rotation steps, each row followed by its count of steps:
The counts run from 0 to 414.
11 4 -8 -1 -2 13 -3 6 -20 -6 11 -10 -4 -11 -3 5 8 2 9 -15 -3 -14 4 -2 -9
 -7 12 2 -8 4 -5 -6 12 4 13 3 -2 -14 20 -1 14 -7 5 7 1 -8 7 -13 10 2 -4
 -18 -4 -1 3 -6 -17 -6 5 -19 -2 11 -8 -4 -> 103
-3 -8 -3 6 22 -6 -7 -2 -12 13 3 -4 -4 -1 -2 3 19 -2 2 -7 -6 9 7 3 -8 -2
 -2 -6 -14 8 2 10 -7 -7 14 26 1 -23 3 -12 4 2 11 -7 -2 14 -1 -3 -13 9 6
 -21 -1 3 5 -7 6 -10 -1 11 -10 5 -9 8 -> 211
-15 -4 14 1 -2 -17 -19 5 19 14 -13 1 16 13 15 -5 12 -9 -2 7 -2 3 2 -7 3
 1 13 -6 -18 -11 -2 8 3 -3 -9 -2 5 1 11 -3 -8 -15 -17 8 -9 2 0 -6 9 -8
 -5 4 4 -4 3 4 -2 11 -11 3 2 -10 -5 6 -> 221
1 0 -8 -3 10 3 -15 4 1 -3 2 -8 6 7 1 -21 11 -5 3 12 -17 8 7 -1 -13 -3 -1
 14 -28 -6 11 5 -6 5 -7 8 2 7 -5 -6 -8 6 6 13 7 5 -13 -1 -9 12 6 5 6 -2
 -13 1 -3 -15 5 11 6 -5 -3 3 -> 345
-3 -5 1 -1 5 -8 -12 -2 14 -14 8 -5 5 9 1 -9 -5 11 4 18 2 14 -8 -5 -10 -8
 3 -4 -14 4 -2 2 3 1 2 8 -1 25 -16 12 -16 -1 10 8 -7 3 0 7 4 0 3 12 7 1
 -3 16 11 -14 -7 8 6 -16 0 8 -> 344
-3 -3 16 -7 10 -22 -11 5 -3 9 -13 6 9 13 -3 -13 6 -12 -1 -7 -9 -9 8 3
 -10 7 11 3 -23 -14 12 1 0 15 -14 1 11 -5 14 1 1 3 -3 -1 0 7 5 6 -2 2 6
 -4 0 -5 1 -1 -15 -7 -6 2 4 -3 5 -7 -> 199
-6 -2 5 -3 -7 -9 -6 9 -7 -1 0 -6 2 0 3 -12 3 -9 6 -9 -5 -11 7 -5 6 12 -1
 26 -16 -17 3 -3 0 8 10 -16 3 -4 36 6 -14 0 -6 -7 13 -5 12 -11 -2 -4 3
 -2 11 4 0 0 -13 -10 0 -1 4 -7 -6 -3 -> 282
12 -1 0 -1 6 0 -2 -6 -1 -8 5 -4 1 8 -11 2 -7 13 -1 10 1 12 -1 0 -17 -7
 13 -23 -11 10 -1 3 5 5 3 21 -3 16 -14 1 1 -3 15 8 -6 8 5 -4 15 3 1 -2
 -2 -6 -8 12 6 -13 -1 -3 6 -5 -1 4 -> 123
1 -4 4 0 11 -23 -9 7 -5 5 -10 1 21 -1 10 -8 11 -8 -2 2 -16 7 17 6 -14 3
 1 4 -15 -4 13 6 5 7 -8 13 -6 -3 0 -11 -8 -13 -4 -3 -6 6 7 -18 5 -16 2
 -5 -3 -12 -12 -1 -7 -5 -2 6 6 -2 -2 -1 -> 83
5 1 3 8 9 -1 -3 -6 2 0 9 2 2 -1 -8 7 11 12 0 -3 1 9 -6 2 -20 -21 23 -21
 -6 14 -7 8 14 -7 -1 27 -4 -3 -15 -1 4 -7 5 7 -24 8 2 -3 8 -3 -6 -8 -10
 -3 -3 6 8 -3 -6 0 5 2 -5 9 -> 381
-9 -1 9 0 2 2 -12 0 -24 4 4 -10 -12 -5 -1 -4 8 3 -5 -9 -5 -4 0 -7 -3 0
 -3 6 -12 -12 -5 1 -2 5 11 -12 5 -20 26 8 2 2 6 0 5 7 4 1 -6 0 2 -9 14
 -1 3 2 -11 -7 -8 -2 -7 -8 -13 4 -> 241
-5 0 6 4 7 2 -12 2 14 -2 10 -10 7 11 -8 11 7 9 -5 10 4 14 -7 -4 -1 -11
 14 -28 -6 10 -7 5 8 -1 3 24 -2 6 -4 -13 8 -11 1 9 -5 14 -1 1 16 13 -1 1
 -5 1 7 9 12 4 0 -4 0 -3 -4 10 -> 183
13 3 4 -2 -3 6 -8 7 -5 -18 -1 -9 2 -8 -5 -15 15 2 15 -13 6 -11 7 -11 -4
 4 -2 22 -6 2 3 -10 19 16 4 6 6 16 31 7 0 -2 -2 -4 6 -5 -1 1 0 6 -4 -3
 -11 4 4 -3 -16 -4 0 -4 -2 2 -4 -5 -> 365
-15 -8 1 1 9 -9 -13 -1 16 8 9 -8 -3 15 2 -1 1 1 5 11 -4 12 -16 -11 -3
 -11 16 -19 -18 0 -10 6 -5 -6 -10 16 8 12 -8 3 -10 -11 11 12 -13 9 -2 5
 -5 6 -5 5 4 1 7 12 12 7 -5 1 -1 -13 -2 18 -> 404
-4 -2 1 8 -4 -12 -8 -5 15 4 4 -4 16 -4 12 7 -8 -3 9 2 5 -1 -7 -1 -8 -14
 15 -10 -5 -2 -6 5 7 -14 8 9 -6 4 2 -3 -8 -25 -7 7 -18 -4 9 -10 14 -20
 -13 4 3 2 2 6 6 5 -3 -10 10 -5 -7 10 -> 78
9 4 6 3 7 -13 8 3 -13 -1 -2 -7 10 -5 -2 -4 20 1 1 -10 -10 6 9 3 -23 -7
 -2 12 -17 2 13 3 12 -3 9 21 -14 -9 5 -4 -14 -5 1 -9 -9 -5 12 -9 -3 -5 1
 -8 -12 -3 -14 -6 -5 -14 -8 12 -4 11 -12 0 -> 110
-11 0 11 8 0 -18 3 -4 18 1 4 -3 12 5 1 13 -1 0 1 -7 9 -1 -6 -5 -8 -10 11
 -15 -7 0 -5 -4 8 -9 8 13 -9 -3 6 0 -5 -15 -9 -3 -17 -6 18 -5 8 -10 -8
 -2 0 5 4 1 5 10 -9 -3 -2 -4 -8 15 -> 220
3 2 12 11 -5 -6 -3 4 -5 -7 18 -8 0 -8 4 7 -3 9 6 -5 11 0 -6 -9 -9 -13 2
 -6 8 3 -14 -3 19 -1 12 0 -3 6 8 12 -14 -17 2 -5 -13 -6 15 -11 5 -16 -13
 -5 -8 0 5 5 -1 -5 -10 -11 3 -6 -12 13 -> 302
6 9 2 5 -2 3 -14 13 17 -3 4 -7 23 1 -1 -4 14 -2 -3 6 6 4 6 3 -15 -12 23
 -8 -9 -1 4 9 15 -3 -9 -1 4 4 -3 -2 0 -19 -8 13 -16 -8 -7 -5 9 -9 3 13 5
 -2 -15 10 -3 0 -1 9 6 0 -2 -5 -> 359
12 0 2 12 -2 14 -14 10 0 -1 5 -8 8 -15 6 -6 13 3 11 -7 10 -4 4 -6 -8 -11
 4 23 1 10 -8 0 27 0 4 -5 10 -3 25 12 -5 -18 -6 2 -10 -5 -1 -6 -3 -4 1 0
 -7 5 8 0 -12 -3 -4 -5 4 5 -13 -1 -> 107
-6 0 14 6 3 -12 0 -6 14 -13 6 -9 -2 7 -9 -1 1 6 2 -1 15 2 -7 -8 -9 -4 6
 -4 -1 9 -2 -1 9 1 15 1 -3 21 8 20 -11 1 9 -8 -4 2 11 12 1 5 -2 4 -2 8 5
 12 10 -7 -7 6 -10 -18 -4 9 -> 201
-17 -11 -4 -13 7 -11 -18 0 7 11 -4 0 -2 8 -2 -10 7 -7 1 6 -18 4 -3 -4 4
 -6 10 -6 -31 -10 -3 9 -15 0 -5 4 10 -10 5 -6 -8 3 0 16 -8 5 -11 1 -7 9
 8 4 11 -2 0 4 -8 -4 2 -2 13 -7 0 7 -> 180
-10 -1 9 4 11 -21 -10 4 25 -11 -2 -8 9 22 -1 -7 5 -4 -10 17 5 6 -2 -4 -1
 0 15 -8 -16 0 3 8 -4 4 -9 8 3 15 -9 4 -7 2 8 3 -1 4 -5 10 6 8 3 7 13 7
 -1 12 9 -4 1 23 0 -10 -1 6 -> 202
5 11 2 8 -12 6 -2 10 8 -6 4 -2 13 0 -13 4 15 1 -11 -8 11 -4 4 -1 -9 -11
 25 -15 6 4 -2 2 21 1 3 -11 12 -9 11 7 15 -12 -5 8 -8 -4 -6 6 15 2 2 1 1
 -2 -4 8 -8 2 -2 -6 4 1 -2 -4 -> 190
0 -5 5 -3 7 -11 -9 15 3 -6 -3 -16 19 3 4 -13 8 1 2 13 -8 15 12 -1 -4 2
 -8 18 -25 -4 14 -5 -1 2 9 6 -10 5 7 -14 -20 -1 1 -2 12 -2 -2 -10 2 -2 2
 12 0 0 -14 -2 2 -13 -5 17 1 -1 -1 2 -> 87
-9 -8 18 -1 11 -20 0 6 -9 -3 -4 -12 1 6 3 -12 1 0 7 -6 -8 10 5 -5 0 15
 -13 5 -10 -5 5 -3 -4 11 8 2 -10 10 15 2 -20 4 6 -17 10 8 15 -6 -3 -3 -2
 -11 -3 -2 6 8 0 -9 -11 10 -5 -12 -6 8 -> 31
-10 -1 19 -8 4 -17 7 0 -11 1 5 -2 11 1 -4 6 18 0 5 -8 -10 7 2 -3 2 4 1
 -8 -21 -9 7 2 -8 -5 13 5 -19 -15 15 -14 -7 0 0 -9 -4 -1 9 -4 7 2 -2 -10
 -5 -7 -5 -5 -9 0 -21 3 -10 -1 -3 2 -> 192
-8 -2 -13 8 -3 -8 -7 -11 20 0 5 3 -5 10 0 0 3 -2 -1 -5 4 -15 -3 -4 -13
 -8 21 6 -10 0 -9 -8 4 0 16 0 4 -3 16 13 -5 -1 8 7 -15 -6 6 -4 -4 4 7
 -10 17 16 8 2 5 -10 18 -4 9 -15 -12 4 -> 10
0 -6 -8 10 8 -8 -4 12 13 -10 -1 -6 7 1 1 -6 16 -4 3 -8 2 -5 14 -6 -9 0 2
 18 -19 11 10 0 4 -3 18 9 -5 -5 21 -2 -8 8 4 -4 2 3 -3 -1 -14 13 11 -13
 3 15 -1 -4 3 -17 10 21 -7 1 -7 0 -> 230
12 -8 -2 0 11 -10 -5 9 0 -11 0 -9 10 2 6 -11 8 -2 14 1 -5 10 11 -1 -1 7
 -10 15 -17 11 12 -3 -1 5 7 28 -12 5 14 -14 -4 2 0 -8 8 0 3 -14 -1 8 -4
 -6 -8 4 -1 -5 0 -14 2 13 -3 4 -5 -1 -> 312
10 1 -5 3 4 -18 -10 -3 17 -2 0 1 16 12 -2 -8 -2 -1 6 10 -1 5 4 3 -18 -4
 17 -4 -10 10 4 0 11 8 -4 28 0 17 -11 -2 -3 -10 2 8 -15 3 6 -9 4 -3 2 -2
 -8 3 -7 4 4 -7 7 1 8 -1 7 0 -> 340
-4 3 13 3 -6 8 -5 5 12 -9 19 -17 12 2 -6 9 7 9 3 2 5 12 -10 -8 -4 -20 15
 -15 -13 7 -7 4 9 -8 7 -3 -1 12 -1 3 -11 -10 4 2 -8 -3 -7 4 16 -1 -5 11
 -1 -2 0 13 3 2 -14 5 -1 -3 -6 2 -> 385
-4 -5 -10 2 2 -6 -8 -2 34 -8 6 -6 12 15 -2 2 2 -4 -1 12 8 0 0 -4 -11 -11
 20 -11 -14 9 -1 4 3 8 1 24 7 13 -7 -3 6 0 2 15 -11 0 -10 3 4 14 9 1 6 7
 -9 3 5 -3 7 6 8 -4 -2 9 -> 400
